Each path is a new rotation, seen through one point. The rows after it are directions, each followed by how far the rotation turns it, in degrees each step (0 if it stays put).
Each turn is a multiple of 5 degrees from 10 to 175, or 0.
Each row of a path follows its step; steps can be skipped.
Path 1:
step 0: [  6  38 -16  -2   6  17  -7 -36   4  -9   4 -12  26   5  -4 -23 -23  -2
 -12 -19  20  -1 -10  20   1  20   6   5   9  -8  19  13 -13  20  -7 -28]
step 1: [-13   6  14  15  15  -3  25 -15  -5  19   1  20  36  25   4   3 -16 -29
 -19  -7 -31  -5 -22   2  33  11   5  -7 -13   9  17   0  12   0   8   5]
step 2: [-13  19  16 -27 -21 -22  -1  -1  18  -1 -17 -12   5   1 -39   2  31 -11
  -4  -9 -30  -1   2  15  26  -9  -9  -3 -13   8 -19   4   6   8  10  27]
step 3: [ 23   3   2  13   7  -8   6  -4  23   0 -29  16 -25  -8 -25   6   3   0
  19 -22  -3  -5  36   3  11   4 -21  -3   5 -22  20   9 -15  19 -35   5]
step 4: [  2   0 -15  32  38   4  10  11 -15 -14 -26 -12  22  -2 -15 -24 -16  19
 -20  -6 -20   3  24   8 -22 -21   0 -11   5   6  11   4 -20   8   4 -18]
step 5: [ 16  13  -7  14   2  -6 -16   0  13  -5 -12  16  24 -25  -4 -18 -30 -14
 -29  19  -2 -19 -29  14  -3  -9   7  21 -13 -22  -1  16   7   4  31  11]
step 6: [ -9   5  44   5  -2 -33   5  -7 -23 -29   0  18  10 -13  -2   8  10  -1
  -9   3  10  -1  -1  15  29  24 -14  21 -24 -12  10 -20  -4 -10   8   9]
step 7: [ -4   4  14  -8   7   0  11  12  11 -32  -1 -32  -5 -13  -4  22  17 -10
   5 -27 -10  14  31   9  10   7  29   5 -21 -15  12  25  27  -4  -7 -12]
step 8: [ 13  19 -41  13   0   2  16 -26   0 -13 -20  -6   2 -11   8  -6 -13 -29
   8 -34  12   2  18  22  -4  10 -12   8  11  25  -9  15   7  14  -3 -24]
Speeds:
[ -1   1   6   6   3   2  -1  -9  -2  -1   8  -3  -5   2   2 -17  -1   7
  -4  15   4  -3   2   3   3   5   9   3   0  -2   6   5   1   0   4   5] | 65
[ -5   0  -5  -2   6   2  -6   4  -3   0   8   2   6  -6   2  -1  -9   1
  -6   2  -8   2  -7  -5   8  -1  -1  16   1   8  -3   1  -4   7 -10   4] | 85
[-6  5 -1 -7 -3  5 -7  8 -6  1  2 -2 10  4 -3 -4  7  4 -3 -1 -4 -2 14 -2
  1 -6 11  2  3 -9 -6 -5  3  3  6 -3] | 145
[ 10  13   2  -4 -13  12   2  -7  -2   3  -3   6  -5  -7  -1   1  -6  -3
   0   4  -5   3   3  -5  -1  -4   4   3  -7  -2   0   4  -5  -7  -3  -4] | 145
[ -3  -1   5   2   1  -3   4   1   1  -5  -4   3  -2  10  -9   1   3   0
   6   3   1   5  -4  -4  -3   9   5   8  -6  -8 -18   1  -2  -4  -5   9] | 90
[  0  -1  -6   7  -1   5   3 -13   8 -12  -2  -2  -5   4   7   0  -1  10
  -5  -6  -5   2   2  -3  -4  -8  -3   2   2  -6  -5  -7   7   5  -7  -2] | 85
Path 2:
step 0: [-10  23  15 -22 -15   9   6  10 -21  17 -18   1   9  -7  -2  -2 -11  26
 -10  13 -13  -1  14  23 -17 -14  17   1   3 -36  -2   2   2 -18 -25 -10]
step 1: [-10  21   7  15  -2   6   4 -39  10 -10  11  11   9  -1  -2  -9   5  20
  -1  12 -14 -22   9  24 -17  10 -12 -18  -4 -24   2  17  -2   4 -28 -21]
step 2: [ 21  19  -3  18  25  -6   7   4  13  12  -6   6  -7  24  -5 -10 -11 -16
  19  26  -9   5  -1   4   5  20 -12 -33 -10 -15   6  24  -6  24 -13 -15]
step 3: [  3  31  -4 -21  22  -7 -10  29 -13  15  -4 -15 -16 -12 -21  -3   1  -9
 -11 -12 -20  26  -1  -8  -8  -1 -11 -28 -20   2   3   9  -6   6 -10 -23]
step 4: [-16   5 -40 -16  25   5 -12  -6 -23   7  22  -5  -2 -14   2  20  -1  13
 -24 -14 -18  11   3  24   9   4   5  -6   6 -21   1  -1   2  -9   0 -28]
step 5: [ -6   9  -7   1  23  17  10  -4 -22   4   6   5 -16   2  26   2  -6  21
   3  26  -4  13  25  20  -9  -2   9 -11  36 -30  -9   4  -8   2  -8  13]
step 6: [  7  27  41 -12   3  -4  15 -13   0   6  -8  13 -15  -7  -2  14  14   8
  14   3   2   4   5  18 -34   1 -13  -8   8 -27 -22  13   8  21 -12  -7]
step 7: [  3  20  18  -8   4 -10  -3 -11   0  29  -9  21   7 -11 -19   3 -11  -5
   0  16 -16  -9 -15  17  18   4  -6  -3 -24 -33  20  11  18  13 -11 -23]
step 8: [ -4   8 -11  -4  11  -1  -2  -1  -5  10   3   1  -3 -17 -11 -17 -10  14
  -2  27 -29  -1  15  -8  17  -8 -35 -32  -4  -5  29   2 -25  -4 -18 -18]
Speeds:
[ 6 11  2  4 -1 -4 10 -6  5 -4  9 -2 -3  2  6  3  6 -6  0  3  0 -5 10 -1
  2 -2  3  4 -5 -1 -8 13  5 -7  0  7] | 80
[-11   7   4  -3 -11   1   2   6  -6   4  -1  -1  -2   2  -4  10 -11 -17
  -5  -4   3   0   3  -4  -3   0  -4   3  -4  -4   1  -2   5   1   1  -5] | 100
[  2   3  -4   7  -2  -4   0   8   2   0  -1   1   0  -5 -12  -3   7  -4
  -7  -2  -6   1  -5  -9  17  -1  -9  -5   5  -3  -4   6  -1   3   4  -2] | 70
[  3   1  -4   2   2   7   3   0  -4  -2   0 -18  -1  -1  -3   6   1   2
   8   7 -14   2   0  -4   1   8  -3   6  -7   7   5  -3   5   3   5  -3] | 65
[12  6 11 -5  6 -8 -8 -5  2  0 -9 -3  5 -1  1  7  0 -7  0  1 -1  8 -8 -6
 -1 -5  9 -7 -2  0 -2 -3  4  0  7 -2] | 95
[ -3  -5  -3  13   2  -7   0  -4  -2   2  -1  -2   1   1   7   8  -5  -5
   5  11   6  -1  10   1   3  -1  -7 -13   6   3   4  -4  -5  -2   6   2] | 115
Path 3:
step 0: [ 17 -20  17  13 -35  28   8  13   1  -5  -8  -7   5  12  -8  -4 -25 -32
  -1 -13  13   1  -7  16  -6   8 -16   8   1  41  12  34 -12 -24   7  -4]
step 1: [-11  23 -33 -14  18  25   3 -17 -26 -10 -25 -16  14  -5  -8 -29   0 -17
  -8 -13 -12 -15   6 -17 -12   1 -10  28 -15  26  11  28 -11  -9   5  -8]
step 2: [  8  29  16 -21 -22   8  23  14 -30  -3  16 -14  22  -4  14 -21  20   1
   7 -19 -19  15  11   0  11  10 -39   2  -9   0  25 -18  10  -7   1 -23]
step 3: [-10  25 -18  -8   5 -24  20   5  -1   3   7   6  15  34 -12  18  -6   7
 -12  -8 -15  15  -4  -5 -30 -14 -21  29   5 -20  28 -27 -17  29   3  -4]
step 4: [ 18   6 -22 -18 -10 -10   6  16   7  20  16  12 -28   0  -7  -3   2   7
  -1 -39   5 -11 -27   7   2  -8 -12 -35  29  -3  -3 -30 -22  22  13 -14]
step 5: [-17 -30   0 -26  -7   7  -6  21  29  -2  -3  17 -11  37   5  -2 -29  20
  10 -22  20  -6  -5  17 -17 -11  -7 -11  -8  24  14  17  -3  13  17  22]
step 6: [ 11  -3   7   3  28   1 -16  11 -15 -26  -8 -16 -16  15   3 -33 -14 -17
   4 -11   9   0 -23  13 -16  12   9 -11   5  27  -8  38 -32  -6  15 -25]
step 7: [-31  10   4  -5   0  25 -12  -7   2  -1  28 -24  40 -16   0 -25 -28 -18
  16 -18  -8  -1  20   7  -2  24 -18  -1 -10  27  15  22  -1   5  -8 -12]
step 8: [ 19  36  -4   6   4   5 -15   6  -9  -5  -7 -43  26  19   5 -36  -8   4
 -32 -14 -15  11   7   7   2  -5 -16  25  -4 -25  17  -8  -3  -4 -22  -5]
Speeds:
[ 8 -4  2  1 -4  0 -1  5 12  9 -4  1 -3  4 -9  4 -7 -1 -6 -7  2 -8  8 -6
 -1 -8  2  0 10 -8  1 -4  5  1 -2 -6] | 70
[  0  10   2  -6   3  -1   5   5 -11   7  -6   9   0  -5  -5   9   4  -5
  -4   1  -3  -1  -2   7   3 -12  -3   4   3   7   7   0   8  -8   3   1] | 40
[ -2   0   1  -4  -7  -4  -2   5   1   4  -3  15   2  -1   7   2   6   4
   2   0   1  -2 -15  -3  -8  -2   2  -2  -6  -9   2  -6  -4   9  -7  -5] | 55
[  6  -6 -13  -8   8  -2  -7  -2   3  -4 -11   1   4  -1   0   7 -11   3
   0   4  -5   9   2   1  -7   3   1   3  -2  -2  10  -2  -1  -4  -5   4] | 155
Path 4:
step 0: [ 13  -8  16   4   8   7 -10  25 -29   2   9  21 -27   5  -8   4   8 -45
 -15  14 -19  22   0 -14  -8  20  -4  17  -3   2 -11   1   2   7 -24 -21]
step 1: [-20  -9  11 -14   9 -25  -9   9  -4 -23  19   3  -8   7 -24   8  -2  -8
   6 -24  -1  -4  31   0  -1 -11 -20 -28  17   8  25  -6  23   1  32  12]
step 2: [  1  -8  21  16 -44 -13 -11  -8  20  -6 -38  20  -2   4  -9  -5   0   0
  19  13  17  -4   1  -8  -4  -5  18  27  12 -13 -11  11  11  12  19 -18]
step 3: [ -5   4  -7  20  -6   8 -14 -20  19 -40  23 -33   8  -2 -15  -1   3  22
   8 -15 -10   4 -32   0  21  15   9 -16 -17  -5   0 -11   6  14 -15   1]
step 4: [ 21 -23  19  -7  -3  -4  19 -16  11  27   0 -13  -2 -11  15  13   5  24
  -3  37   3 -26  15  23  12 -10  19  -9   3   7  17 -12 -23  -3 -18  -1]
step 5: [ 10  13 -30  -8 -13   3 -10 -24 -19  20  24   4  18   1  16 -14  -2  -6
 -31 -23 -29  -6   5  -5  -9  14   8  10 -15 -18  -4  11 -28  -9  16   3]
step 6: [-26  -1 -20  -5  38   0  10  25 -19   8 -19   3   9   1  -3  10 -10  32
 -23  25  12   8  -1   3  -7  15 -26   5   0  26  -7   3  -3   2  17 -16]
step 7: [  9   3  -7  -7  14  16  16  28   5   2  -8  20  10  16  -4 -47   4 -25
  21 -18   4 -14 -11   2  -4 -25   5   5 -12  12  -1  11  14 -34   2   5]
step 8: [ -3  15  10   7  11  -8 -21   0  14  17  -4  14  -3  -2   5  27 -16  -8
  13 -26  30  51   1 -11  -8 -12  -8  -6  -9   6  -5 -13   5  13 -29  -3]
Speeds:
[ -6   0  -2   9   2   2   6   5   1   0   2   0   7  -7  10   6  -9   6
  -6   5  -6  -8  -1  -1   2  -2   8   4 -13  -5   7   3  -4  -3   2   4] | 45
[  3   1   4  -1   1   8  -8   8   6  -3  -6  -7   4  -2  -1  -7  -7   4
  -1  -4   4   4  -5   6  -5  -1  13  -2   5   1   3   0   1   1 -16   5] | 80
